In the data rows, 128 means zero.
Here are some points:
126 114 128 134 180 151 152 102 129 75 170 99 69 98 96 124 133 115 62 128 76 146 86 169 163 186 91 129 108
115 139 137 124 106 140 100 133 141 154 128 151 158 175 162 149 152 146 194 144 138 90 144 97 146 110 144 112 158
164 125 119 128 145 112 147 107 106 116 122 104 56 87 76 103 147 114 81 114 145 159 105 157 99 120 133 139 114
161 114 163 145 124 127 170 112 130 142 100 96 62 65 76 133 92 59 51 19 128 223 159 169 15 143 150 108 121
120 140 115 134 155 122 140 118 138 94 135 132 89 141 134 124 154 141 103 175 104 90 119 133 171 135 97 140 114
132 123 112 112 133 126 127 145 106 141 140 117 130 141 108 121 119 136 124 113 133 136 107 108 135 129 153 134 139
122 129 139 126 132 135 147 126 132 130 119 119 124 114 107 135 116 105 99 100 126 160 121 148 100 127 158 122 135
142 130 140 117 107 123 131 145 127 138 137 144 160 155 150 128 103 148 162 116 141 108 144 88 119 142 120 124 133
100 147 102 123 112 141 97 175 140 162 92 147 203 157 169 149 114 138 173 110 148 121 152 88 110 86 150 115 115
139 130 136 143 115 133 146 131 142 118 123 123 90 130 123 128 95 103 125 110 115 157 119 129 131 149 101 127 113
93 141 104 133 124 79 130 103 135 100 188 182 149 187 132 116 166 213 180 255 100 11 133 105 255 127 101 153 168
128 138 113 154 155 140 152 100 128 95 131 127 69 91 87 122 115 100 71 104 108 169 92 159 142 134 103 143 123
150 132 138 136 130 140 143 137 132 127 96 110 111 128 139 137 104 96 112 87 158 149 123 115 103 116 134 131 116
155 124 169 113 110 142 100 154 128 156 99 118 183 114 169 134 91 109 126 68 153 152 158 110 47 128 127 111 95
107 149 129 115 127 124 129 125 155 105 119 159 192 138 151 138 111 151 134 161 143 106 145 123 144 86 126 128 117
114 131 117 139 136 112 126 105 123 113 178 145 105 136 104 119 146 161 118 213 84 91 99 139 203 149 84 156 120
126 135 119 138 99 126 118 139 148 127 125 149 124 159 154 129 112 134 165 164 118 116 132 101 154 143 77 140 99
169 126 151 143 147 139 150 89 148 104 143 94 57 117 98 139 142 119 98 124 125 140 129 160 134 158 108 120 109
99 115 89 152 167 121 143 71 129 92 233 133 32 129 42 128 160 172 86 244 28 104 86 150 255 184 67 146 132
150 137 121 130 117 104 114 117 104 174 109 123 118 125 101 118 140 124 142 132 156 134 122 131 103 109 160 150 130
111 126 98 104 145 96 126 130 160 75 145 135 142 175 171 117 187 201 158 243 124 32 155 114 204 116 97 126 121
164 126 139 125 137 138 136 109 139 109 117 94 115 97 98 121 109 111 103 99 151 174 113 175 103 136 124 131 92
113 141 122 120 140 115 117 117 116 86 170 158 136 135 145 99 139 153 124 214 105 78 89 122 214 131 59 156 111
143 133 145 96 101 128 94 171 125 152 77 124 247 143 182 126 93 140 186 111 199 123 159 104 76 92 170 125 112
158 133 162 137 116 142 97 122 112 215 31 85 160 62 121 152 120 67 121 0 195 209 171 172 0 91 222 112 123
163 119 154 124 116 130 139 129 130 128 137 110 88 128 121 125 111 110 128 110 134 151 136 123 108 154 109 123 115
131 133 101 139 129 133 133 117 152 102 148 131 87 145 112 133 140 141 134 172 108 122 120 126 183 128 73 133 98
115 107 123 114 107 125 109 149 90 163 149 139 158 117 122 110 124 123 142 111 122 144 107 107 118 131 157 132 167
111 138 138 108 110 119 117 146 139 127 101 155 250 139 180 137 96 156 163 141 161 104 166 118 115 85 160 127 135
185 100 175 120 142 157 155 132 117 125 100 51 60 60 104 113 101 60 68 0 133 231 125 177 7 190 157 102 121
94 128 93 131 130 116 90 125 119 136 145 159 162 139 128 114 141 159 164 199 113 105 127 126 184 111 91 148 116
139 115 105 177 182 143 164 68 128 76 168 87 0 78 39 114 157 104 43 125 65 172 77 193 171 189 67 146 107
123 142 145 155 104 174 97 156 123 215 52 130 183 92 153 187 72 63 111 0 144 207 150 113 2 89 179 106 111
134 126 139 141 139 136 147 119 121 139 121 114 110 115 101 131 115 103 104 70 124 163 140 147 79 146 160 120 157
124 123 144 136 108 97 158 125 135 125 107 132 113 135 138 117 119 121 132 132 131 112 159 136 96 143 153 128 142
140 129 115 145 181 128 174 81 143 52 169 105 0 113 81 122 161 129 51 165 72 120 93 177 185 177 75 138 101
156 113 162 113 91 135 115 145 117 154 98 112 169 108 144 115 86 94 167 67 173 182 153 132 45 124 150 119 139
115 125 130 125 87 115 94 154 110 164 106 146 216 142 169 116 108 125 222 134 179 118 156 116 125 98 152 132 164
153 131 144 123 127 143 143 139 125 128 110 118 113 130 142 130 112 98 110 85 144 140 118 113 110 122 136 123 114
151 136 137 132 109 145 121 140 148 144 93 120 126 129 135 142 110 98 140 81 161 170 157 121 69 106 111 114 91
99 123 134 132 90 138 80 170 121 207 81 142 231 136 175 141 104 114 206 79 175 121 177 93 67 93 166 116 152
141 127 120 151 115 124 117 148 137 128 105 110 143 139 152 121 125 116 177 141 156 116 146 124 142 147 86 134 97
124 140 114 130 155 118 123 90 154 80 202 147 93 178 126 132 187 190 148 255 89 31 112 119 255 153 52 137 112
139 135 143 138 122 133 128 118 122 147 112 125 113 123 125 140 129 117 118 102 142 139 128 122 98 111 151 132 133
153 129 133 130 113 105 167 134 113 131 103 122 109 109 100 115 100 104 108 93 165 166 128 137 87 111 158 134 140
140 118 130 95 119 129 120 163 127 121 107 98 132 144 158 119 109 134 160 94 135 138 107 119 118 160 160 116 123
109 119 129 144 148 137 126 119 125 96 173 128 94 120 125 116 139 125 108 167 76 123 96 136 190 160 65 140 119
130 134 113 102 131 126 84 164 115 147 83 128 175 139 196 129 165 157 160 129 150 78 129 98 112 103 154 125 105
127 131 127 126 155 131 156 103 151 75 143 124 112 111 107 138 114 139 75 147 114 139 116 159 160 127 115 125 113
149 120 138 136 136 126 163 105 126 111 131 106 48 88 74 125 127 92 62 97 122 178 124 168 89 142 121 130 118
112 137 131 116 116 123 152 165 124 138 108 154 178 149 160 133 101 126 123 96 146 119 141 84 104 96 166 124 145
147 114 162 125 97 135 122 131 118 194 111 106 149 102 88 143 85 82 134 41 149 206 163 137 23 132 174 108 146
118 134 118 112 114 117 137 155 138 139 98 134 166 152 144 123 126 132 166 118 176 124 162 119 99 88 172 119 149
139 114 137 134 151 139 136 78 127 75 151 111 73 76 91 102 117 109 86 128 102 170 98 179 153 164 73 146 119
97 133 96 99 136 118 83 154 115 151 134 148 182 163 167 126 167 186 165 189 129 55 137 95 169 100 133 130 133
125 143 96 129 125 113 159 148 137 98 122 150 95 175 147 118 136 146 148 156 137 86 111 93 186 114 123 133 134
133 136 142 115 132 137 96 136 120 150 106 134 169 151 178 143 150 141 163 129 147 77 116 108 126 113 166 120 136
143 133 137 153 118 137 160 132 127 154 63 103 103 91 102 138 92 64 99 14 177 208 139 156 31 94 195 118 140
119 132 92 139 155 131 118 105 121 109 194 134 47 160 95 124 180 169 135 214 72 79 71 114 249 158 89 147 130
162 87 168 119 110 137 141 130 93 168 130 84 109 76 65 111 86 68 99 16 135 240 123 148 32 158 183 111 164
132 127 157 95 91 112 89 183 121 144 90 145 255 162 232 121 99 148 201 150 183 72 166 73 115 110 128 132 114
128 131 137 123 111 115 128 134 129 134 124 132 159 131 134 123 109 129 135 147 144 126 150 127 114 118 114 140 122
138 137 92 165 171 122 188 77 141 77 151 106 0 95 27 126 151 105 44 140 92 169 70 187 176 157 113 142 117
175 98 154 135 149 136 180 68 127 63 163 68 0 54 30 95 115 81 42 85 93 228 91 214 119 212 83 130 111
153 117 133 128 165 126 153 98 116 81 150 97 43 73 79 102 148 119 41 144 106 158 88 176 139 156 86 149 100
169 146 190 113 83 133 152 131 146 178 73 110 153 134 110 155 60 75 121 12 195 200 195 112 0 88 176 98 136
138 127 158 109 90 128 100 167 126 161 95 139 222 127 190 133 92 125 151 97 157 124 166 90 64 112 130 117 107
135 125 119 129 119 140 92 130 113 163 133 125 137 150 138 131 147 144 179 129 145 115 119 109 142 128 144 127 140
168 116 119 130 159 122 165 93 133 80 142 80 47 97 63 122 122 125 73 134 121 171 89 180 148 166 116 136 90
140 123 164 131 132 124 147 103 135 136 122 121 118 100 113 143 120 114 80 87 116 149 148 156 68 141 151 111 135
133 129 158 109 88 133 94 163 121 189 48 123 219 117 176 130 112 104 185 37 204 162 175 115 0 77 212 100 164
113 133 120 137 117 115 107 127 121 146 134 143 147 143 126 126 141 153 171 177 128 98 120 117 165 130 133 141 142
102 126 137 78 109 134 103 180 138 153 105 148 238 171 197 145 128 154 185 128 152 93 171 83 99 90 181 97 136
197 107 136 121 153 139 177 90 111 91 169 67 0 84 27 109 137 97 27 99 107 210 68 166 113 177 110 131 94
110 111 94 124 161 117 133 111 118 109 195 121 74 125 78 112 168 164 82 202 76 107 99 137 201 157 86 141 116
135 126 114 164 161 139 135 86 128 108 147 99 50 86 69 121 137 109 83 127 100 161 113 182 145 158 83 142 104
138 140 125 133 143 120 133 99 133 114 152 136 66 135 118 134 157 146 98 176 95 101 105 127 172 136 106 137 116
147 130 161 120 78 136 82 160 118 200 60 123 236 123 176 142 83 94 194 36 206 169 185 112 11 93 185 111 138
151 112 148 127 159 137 153 123 139 122 90 62 81 88 106 139 111 81 72 46 136 193 117 173 71 153 176 114 115
109 130 140 145 118 112 134 120 144 130 118 139 139 131 145 133 131 132 147 131 114 100 171 132 116 140 133 114 154
92 148 113 132 102 125 68 139 121 178 151 185 224 179 173 150 156 176 200 224 126 40 136 73 197 87 100 149 133
156 116 147 147 142 131 155 94 123 114 143 96 51 86 74 131 119 105 68 109 104 175 118 174 102 171 110 134 105
101 136 108 123 124 102 150 160 123 120 132 167 178 151 157 121 108 146 136 144 134 90 144 78 153 99 135 137 161
167 118 129 146 197 152 175 83 142 55 174 85 0 80 64 126 132 106 0 122 58 171 64 177 173 193 45 138 58
24 more points follow, each with its number after it:
131 130 143 132 105 121 122 124 131 148 116 138 157 117 140 129 112 120 153 115 145 139 155 137 96 121 129 125 140 0
92 115 129 93 67 121 67 196 91 213 109 161 255 162 187 124 111 149 233 115 173 104 155 53 93 83 192 123 189 1
173 110 148 149 170 143 163 78 138 102 118 65 7 72 64 126 148 82 32 62 110 188 111 193 75 172 133 110 106 2
213 105 177 105 107 140 142 138 109 166 104 58 72 86 81 125 97 70 85 17 177 236 124 137 1 152 162 110 97 3
144 127 161 96 114 132 87 138 125 143 143 135 191 152 177 124 141 159 144 157 126 79 131 90 132 142 105 122 108 4
177 113 138 130 175 134 172 75 136 66 152 67 4 83 36 118 124 99 43 114 107 202 74 201 134 177 104 137 81 5
172 131 163 146 110 126 183 112 144 146 109 114 68 94 75 152 83 76 71 47 140 209 155 147 42 126 159 103 121 6
127 106 135 132 170 127 157 87 127 93 177 98 41 87 60 111 157 110 70 120 83 157 110 192 139 177 127 125 151 7
71 153 63 142 123 125 87 154 147 132 145 187 185 195 182 146 161 194 205 239 102 34 140 70 230 97 81 137 112 8
166 99 151 124 135 131 163 124 120 109 103 87 106 71 92 113 90 78 73 48 152 203 140 171 46 150 150 124 118 9
125 127 159 117 64 108 107 177 125 194 52 137 253 136 187 136 78 114 215 63 203 137 200 104 20 99 201 114 155 10
175 99 172 123 167 146 196 74 128 101 166 74 0 40 23 143 115 71 0 42 72 241 108 190 52 176 130 105 97 11
125 146 152 115 58 105 106 166 132 203 86 178 255 168 183 148 75 134 198 99 186 112 198 63 55 60 177 114 154 12
111 109 112 123 144 115 137 111 97 106 206 141 66 132 76 104 145 149 108 184 66 117 65 133 208 175 108 145 157 13
130 127 135 113 145 121 141 138 130 121 129 113 90 150 148 136 165 143 113 138 109 93 128 121 126 154 149 116 130 14
114 137 113 118 81 104 71 188 123 157 94 158 253 186 223 110 128 157 255 186 191 51 177 67 149 94 106 146 127 15
139 142 126 136 100 142 110 145 150 144 104 131 145 143 143 145 111 112 157 125 157 145 159 110 107 100 103 115 90 16
167 110 160 138 133 126 158 99 123 121 127 81 69 64 68 121 98 76 51 66 119 207 124 191 58 174 125 132 103 17
149 127 168 136 110 145 127 113 130 179 76 106 142 85 112 143 98 72 92 17 155 206 171 157 0 109 169 105 126 18
107 129 125 142 167 156 153 110 145 104 136 131 109 113 113 152 130 109 72 91 94 147 115 145 138 125 130 108 131 19
69 157 85 110 105 103 80 150 149 120 167 206 236 221 195 140 173 228 228 255 126 0 146 56 255 60 75 147 131 20
166 136 148 120 90 128 158 155 127 153 62 117 137 128 144 119 83 87 148 26 202 174 155 110 32 96 190 115 151 21
126 104 150 117 134 127 134 123 117 140 127 104 142 93 114 114 127 105 109 94 130 164 146 155 74 137 156 115 151 22
154 118 133 136 166 132 146 86 127 97 136 90 50 86 93 121 156 113 61 116 109 143 105 176 121 155 120 128 112 23
Which two of these numbered points are nearest to each point below, ignoring the 2 directions in which the first points spread most? Their numbers follow each, nearest first.
143 121 139 138 125 113 161 118 124 114 129 112 93 116 98 112 111 105 108 119 133 146 120 146 124 152 130 140 135 > 10 0
147 123 149 138 130 125 154 101 135 118 124 104 77 88 83 121 107 97 79 88 129 183 128 166 92 144 126 121 125 > 0 10
170 129 158 131 119 141 184 146 126 131 63 88 81 89 115 125 71 55 85 0 182 220 134 144 12 121 200 104 141 > 21 9
139 120 164 101 113 130 142 134 134 159 140 131 148 115 124 145 121 117 74 95 124 152 146 106 64 106 144 103 119 > 11 18
129 129 161 116 100 122 107 139 128 161 129 138 208 134 161 140 113 136 150 144 137 110 148 106 106 118 126 125 120 > 17 0
63 151 97 115 126 142 87 160 144 146 122 199 255 180 209 160 134 175 183 162 136 57 158 67 177 49 145 121 155 > 19 20
166 109 177 104 120 153 110 136 121 153 124 101 148 96 146 140 104 104 93 69 138 168 126 126 58 144 134 115 94 > 4 17
133 111 141 108 118 128 137 128 118 107 172 126 112 143 116 107 108 136 139 147 113 133 103 121 162 170 115 128 138 > 13 10
128 128 137 131 113 119 104 135 122 150 132 137 156 126 133 133 108 134 138 143 116 123 129 120 126 136 120 134 110 > 17 0
147 122 126 145 151 137 153 80 147 91 166 112 19 138 86 129 167 134 108 158 95 123 101 146 181 162 103 118 132 > 2 14
158 122 127 137 137 133 179 121 130 107 100 97 52 110 102 120 105 80 89 58 146 185 109 146 98 129 155 125 135 > 21 5
116 143 116 134 114 93 139 128 125 114 151 166 136 158 137 113 118 144 140 196 115 86 118 103 186 128 95 154 122 > 12 0
135 135 112 133 114 131 115 132 154 120 134 133 118 146 133 132 135 137 155 171 128 120 142 117 163 123 72 126 91 > 16 8
92 110 133 108 118 110 86 143 115 161 144 152 244 136 162 127 148 161 187 172 136 88 167 118 126 112 159 117 173 > 22 7
127 127 163 98 119 136 131 131 127 153 151 133 148 124 116 149 130 124 87 111 124 149 139 106 84 104 141 110 127 > 11 18
134 143 148 136 97 131 96 139 129 166 71 137 162 128 167 136 109 107 173 86 161 140 148 123 66 113 154 124 134 > 0 18
150 129 124 141 107 121 106 151 130 141 99 116 164 132 164 117 111 109 180 122 175 123 162 123 111 126 100 133 104 > 15 16
171 111 132 103 134 113 140 119 122 114 161 97 56 120 88 113 145 144 88 158 125 143 105 131 137 152 98 135 83 > 3 5
173 113 180 124 97 148 129 129 136 180 77 86 124 104 131 156 99 70 145 3 183 196 179 140 2 120 205 80 156 > 2 0
122 139 121 140 100 116 107 135 149 151 90 143 197 138 150 132 110 127 191 123 169 131 181 123 98 93 136 119 128 > 0 10
168 108 172 110 147 143 165 109 126 118 149 87 53 77 71 138 115 89 6 58 103 209 116 155 51 148 143 106 102 > 11 4
111 133 143 111 81 112 82 158 117 185 109 159 234 148 179 135 111 146 186 159 154 98 166 97 99 98 135 135 124 > 17 0
96 147 128 117 119 160 113 160 142 151 85 155 234 143 184 164 104 114 143 67 157 136 147 95 95 57 169 105 144 > 19 20
206 105 179 97 108 147 131 146 107 177 97 56 99 79 81 129 92 69 86 0 186 248 133 143 0 136 171 112 98 > 3 5
121 138 121 143 161 163 145 113 150 102 125 124 96 111 117 162 121 107 70 82 112 158 113 142 136 107 122 116 116 > 19 20
163 122 145 141 159 154 156 99 147 95 122 80 12 104 102 130 147 97 56 80 93 162 121 161 94 179 101 112 90 > 2 14
123 132 114 123 133 127 121 120 125 116 157 144 118 142 116 122 136 146 124 169 113 113 109 114 179 120 90 142 120 > 20 0
141 119 149 131 107 116 143 127 125 132 113 115 132 115 117 108 87 106 136 90 145 168 152 142 75 148 135 128 132 > 10 0
156 117 93 118 167 111 150 77 124 65 234 108 0 135 43 98 182 186 74 254 60 102 60 141 255 188 38 152 91 > 3 5
131 114 113 106 159 122 165 124 150 66 157 106 69 141 117 115 154 148 92 165 100 122 109 139 175 162 111 113 105 > 14 9
134 125 85 167 176 110 159 89 143 36 212 107 0 142 70 94 169 162 100 255 52 89 76 156 255 215 0 161 80 > 15 10
106 131 128 112 103 106 100 138 123 127 147 164 226 159 175 121 134 181 192 221 139 58 132 106 184 117 121 146 131 > 17 9
109 141 127 124 116 135 106 147 138 132 126 164 202 149 168 140 120 141 157 156 136 93 135 105 156 94 116 130 124 > 20 0
171 125 145 102 111 124 112 147 103 159 111 104 130 127 115 116 113 122 135 99 165 158 123 105 76 115 150 123 105 > 3 5
91 122 137 89 65 112 78 198 94 212 108 169 255 164 190 124 106 152 238 114 175 103 165 56 87 78 193 122 193 > 1 13
131 142 114 135 119 134 159 155 131 120 95 136 117 148 147 123 118 100 144 81 149 133 114 106 129 109 151 121 155 > 21 20
157 112 142 130 132 151 149 133 115 144 112 91 80 105 92 123 90 85 92 23 130 196 101 140 76 168 168 113 135 > 13 1
126 129 129 143 143 119 141 84 139 114 156 132 61 105 87 133 168 132 81 158 82 126 124 166 137 145 99 131 119 > 18 0
147 132 128 129 108 146 105 149 141 151 96 112 135 123 139 140 115 102 144 85 165 167 149 130 77 111 117 118 88 > 16 8
85 126 101 145 112 147 96 148 140 153 126 140 155 150 140 146 123 135 187 131 99 130 145 109 145 132 129 116 134 > 8 0
170 115 186 132 109 148 170 139 147 158 68 92 124 86 114 151 75 57 86 0 173 234 188 148 0 113 202 76 143 > 6 12
80 157 133 84 32 111 16 219 136 237 77 223 255 254 255 162 140 207 255 201 215 0 220 0 137 16 193 109 180 > 6 14
130 126 131 101 132 130 102 128 129 111 176 147 144 165 164 133 159 177 144 221 93 50 111 89 206 146 76 138 102 > 4 17
118 134 112 149 182 152 172 91 155 77 136 125 66 97 91 156 127 110 39 103 93 154 107 165 151 126 124 114 123 > 19 20
91 147 102 159 161 157 145 104 154 90 149 158 116 131 116 154 138 126 83 139 87 123 97 132 192 106 92 124 126 > 19 20
128 107 168 99 117 126 113 146 109 175 98 103 203 96 143 120 117 103 147 59 160 166 178 143 23 123 196 102 166 > 22 7
136 127 119 153 140 111 165 83 139 64 187 133 48 120 79 107 124 134 96 198 83 122 101 154 214 167 45 153 112 > 0 10
152 110 141 111 126 133 159 158 120 137 90 88 133 91 113 116 85 76 88 20 175 209 156 138 24 123 162 113 126 > 9 17
140 109 130 117 138 141 131 152 129 119 119 88 116 145 140 112 125 132 153 110 123 142 109 132 129 180 159 113 124 > 14 5
145 108 120 162 135 135 129 110 118 118 159 86 26 119 85 114 148 105 144 140 101 146 97 154 173 200 78 136 122 > 15 10
184 112 135 143 142 158 142 98 125 137 136 71 21 99 61 127 121 87 88 56 129 206 94 159 97 166 138 119 117 > 3 5
87 153 109 127 143 154 124 126 149 109 134 176 153 150 154 155 134 141 119 135 103 102 121 106 173 90 119 113 127 > 19 20
108 132 107 144 126 131 105 137 119 139 134 144 147 139 136 112 136 137 168 159 119 104 123 122 167 133 94 140 134 > 0 8
119 121 100 136 118 133 92 152 127 133 151 132 114 174 150 118 161 155 204 183 112 84 119 93 198 160 92 134 129 > 15 3
108 141 126 110 129 123 96 141 124 146 112 154 207 143 177 134 152 163 156 156 144 71 153 110 134 86 145 131 132 > 23 18
96 132 124 125 104 100 121 134 136 135 135 176 209 175 169 124 139 175 211 199 139 45 168 99 170 106 143 135 175 > 10 0
169 140 192 131 74 144 143 140 136 203 53 108 178 94 122 163 45 45 122 0 194 234 204 131 0 99 207 84 134 > 6 12
138 97 145 128 166 130 165 87 112 103 163 86 49 63 47 105 134 98 53 86 93 201 113 196 93 181 132 121 147 > 22 7
115 130 133 100 121 122 125 131 132 140 167 154 153 138 137 151 137 153 88 161 100 103 129 93 136 106 112 119 115 > 11 18
124 132 126 130 120 110 114 124 123 125 150 147 139 137 136 125 130 157 134 185 104 98 124 113 168 143 101 147 114 > 17 0
126 115 106 133 109 128 129 144 119 132 149 123 106 150 127 120 131 127 171 155 125 128 113 99 169 144 124 134 164 > 1 13
169 116 131 139 143 154 139 103 119 126 147 84 22 105 61 135 129 94 97 64 118 197 87 155 117 167 136 122 130 > 1 13
165 100 157 140 179 133 179 58 123 97 170 65 9 54 19 132 152 84 18 94 107 203 92 226 111 168 146 125 135 > 7 22
138 119 157 103 105 158 123 172 137 179 89 116 202 145 164 167 101 96 142 18 176 169 161 96 42 84 221 84 162 > 19 11
130 129 147 111 120 131 111 140 124 160 89 121 168 118 164 142 147 125 132 92 156 120 154 134 64 101 170 122 131 > 23 2
133 134 126 139 114 115 143 130 147 117 129 143 74 146 132 130 139 133 121 156 110 108 145 106 131 131 92 127 107 > 6 16
128 128 122 153 155 123 139 79 138 96 166 128 50 104 81 136 157 136 72 165 74 129 123 165 154 155 76 134 110 > 18 0
91 149 94 129 105 146 82 176 134 165 90 153 223 169 185 151 123 151 194 122 142 93 150 86 132 75 151 119 123 > 8 20
176 123 149 117 137 140 132 120 132 116 108 75 90 90 98 122 111 109 94 72 155 195 118 167 73 142 146 113 93 > 5 23
144 128 105 131 173 122 149 79 139 57 185 109 41 117 69 109 155 153 85 209 92 125 73 176 222 172 61 151 89 > 5 9
165 135 164 135 84 133 119 173 137 195 38 112 171 125 178 150 91 80 151 16 201 167 187 110 0 99 194 99 117 > 2 23
124 112 116 151 119 142 87 143 121 150 147 112 111 151 141 127 148 132 192 147 111 111 129 110 164 178 97 127 131 > 15 0
154 108 139 154 147 150 147 104 110 123 116 81 53 68 64 121 117 69 68 41 132 214 122 187 71 162 122 125 116 > 0 18
159 113 158 118 134 125 130 102 132 112 179 115 80 120 117 130 142 142 86 170 93 113 115 130 159 168 80 130 90 > 4 17
106 124 110 130 112 130 149 137 126 133 157 145 99 147 97 133 105 131 132 134 92 149 103 105 160 141 131 123 148 > 13 1
35 151 66 123 133 101 83 161 139 122 137 206 253 221 224 130 192 222 234 255 120 0 153 64 255 67 125 147 169 > 19 7
149 142 113 147 124 135 129 120 147 119 129 125 95 131 107 132 128 125 118 139 132 152 120 129 140 117 78 132 85 > 16 20
129 127 160 126 96 111 147 129 125 160 110 141 179 131 132 131 97 116 154 90 163 133 159 125 81 118 187 122 171 > 10 0
138 130 177 87 86 131 85 164 110 196 102 156 255 114 180 148 98 122 125 81 161 138 162 92 27 75 165 118 117 > 11 4
132 128 143 147 105 116 141 126 131 113 132 141 153 150 150 121 105 129 173 149 139 102 138 116 168 140 113 137 153 > 10 0
112 142 114 141 112 113 133 105 147 124 172 171 128 159 114 144 135 168 152 211 104 84 135 107 202 115 88 131 134 > 12 6
139 131 111 144 152 125 179 109 137 74 133 119 27 122 90 110 124 112 85 123 121 149 93 141 166 133 115 142 124 > 21 20
162 121 156 148 169 129 199 65 137 81 167 94 10 69 40 128 118 94 0 85 72 185 111 193 105 181 107 121 115 > 11 18
137 132 131 143 104 107 148 130 126 128 117 141 125 128 125 121 113 116 143 132 148 129 132 129 128 128 132 133 142 > 10 0
143 123 148 123 120 116 194 123 128 94 137 134 70 88 92 98 94 89 54 68 127 185 127 141 74 133 113 122 140 > 12 9
138 120 156 105 83 132 85 166 107 167 94 127 221 134 156 107 78 107 217 78 199 159 158 110 75 105 153 127 164 > 15 0
132 126 143 122 109 146 114 140 126 182 86 115 181 113 127 154 97 89 160 39 180 188 152 137 57 91 205 105 160 > 7 0
94 149 91 128 95 129 75 159 154 138 124 185 212 190 197 144 146 186 223 221 136 53 161 69 192 73 76 133 105 > 16 8
130 137 130 141 83 123 127 148 144 133 114 150 150 153 152 133 99 130 173 136 137 127 147 93 129 130 90 131 111 > 16 0
88 138 115 104 104 110 135 155 128 107 146 195 184 166 174 104 118 160 145 179 117 74 150 66 164 95 92 138 150 > 12 9
130 107 134 99 154 129 158 117 141 91 161 106 89 118 106 122 139 146 83 135 101 138 115 147 142 162 131 117 120 > 11 9
123 126 151 106 83 125 142 168 117 146 94 156 192 127 172 116 75 106 137 58 155 148 173 80 46 89 142 114 150 > 12 9
118 127 115 112 137 116 127 143 113 94 128 142 155 118 145 98 130 143 123 153 141 112 121 124 150 104 99 143 123 > 9 17
139 129 145 135 124 123 120 109 133 155 119 117 124 95 104 137 130 116 108 103 127 154 154 152 72 125 126 119 114 > 18 0
87 143 63 155 175 137 140 98 156 63 199 145 48 169 85 130 178 182 103 249 50 69 75 132 255 153 45 148 98 > 8 20
136 118 106 145 170 115 154 78 118 80 155 94 14 93 44 100 135 127 68 158 96 162 74 192 175 173 119 153 124 > 10 5
94 144 109 147 132 119 119 107 141 124 150 168 146 148 123 136 156 154 138 186 104 82 135 116 182 110 96 136 135 > 18 0
145 129 139 110 124 121 183 148 127 115 112 125 116 121 119 116 85 98 83 61 152 170 120 110 86 121 171 120 140 > 21 9
137 127 111 153 153 157 140 116 141 124 125 93 58 100 70 141 116 92 73 73 110 205 115 159 113 138 109 125 102 > 8 20
135 131 135 98 121 122 116 141 162 117 94 116 170 159 179 138 145 150 173 137 172 97 179 128 114 102 155 102 126 > 2 23
122 106 143 115 132 131 121 137 107 148 105 109 158 89 123 116 122 102 129 62 144 168 152 157 53 130 185 111 167 > 7 22
143 123 122 159 134 131 173 97 141 76 177 114 0 119 66 115 111 104 83 147 71 168 95 149 181 201 42 142 92 > 16 0
88 136 113 112 99 106 129 158 116 129 131 197 204 149 172 106 114 155 153 158 127 83 157 71 135 82 105 136 153 > 12 9
149 117 155 110 116 131 143 147 111 128 92 110 140 80 135 107 95 82 99 55 163 185 140 149 48 113 144 128 121 > 9 17
136 120 114 130 134 109 148 132 126 84 135 119 88 139 121 96 134 143 135 148 130 114 117 122 164 142 108 134 131 > 21 9
122 131 154 128 108 139 119 139 129 171 88 116 184 112 136 148 98 98 143 53 159 168 160 143 48 114 195 106 146 > 7 0
135 132 108 125 144 121 134 95 146 89 175 134 83 138 98 132 160 162 102 209 98 101 108 138 205 121 78 136 107 > 20 18
167 122 150 138 100 128 156 138 144 124 101 102 73 116 119 127 80 85 113 71 136 188 141 130 75 156 109 118 98 > 16 15
138 128 139 109 116 111 184 159 123 137 108 128 130 136 119 120 92 106 98 82 153 147 132 110 67 121 207 113 149 > 21 6
107 127 106 121 117 105 123 125 128 85 183 163 122 170 149 101 149 183 177 249 95 56 106 105 243 148 65 152 138 > 10 0
91 150 123 118 107 112 69 132 137 150 131 186 206 178 186 130 163 183 199 219 124 39 159 92 166 92 107 132 136 > 18 0
143 146 132 154 123 125 144 115 141 126 106 132 66 147 137 135 145 119 124 127 115 109 129 123 130 143 103 131 113 > 2 21
70 171 77 146 115 114 83 148 157 127 118 208 213 211 231 142 181 191 209 255 121 0 157 56 226 62 80 142 126 > 8 18
150 117 146 122 148 129 133 103 127 103 166 110 75 121 123 121 141 134 88 158 92 118 107 136 158 171 75 139 91 > 4 17
120 121 105 126 125 120 119 124 121 93 166 143 111 146 122 98 139 162 173 204 100 102 104 129 216 156 85 145 131 > 10 0
174 108 178 124 144 154 120 113 123 154 123 68 108 96 106 140 115 95 93 45 134 180 128 153 55 174 152 110 122 > 4 23
140 127 137 124 120 142 142 125 124 129 129 122 105 109 107 128 107 105 101 86 129 171 121 135 103 127 121 123 120 > 20 0
131 114 111 139 167 122 167 97 124 59 178 103 35 98 79 102 149 130 64 170 75 136 82 165 207 174 70 150 115 > 9 17
121 120 130 117 123 118 126 147 125 120 121 135 167 128 150 114 122 129 140 136 143 122 142 124 124 124 116 140 130 > 9 17
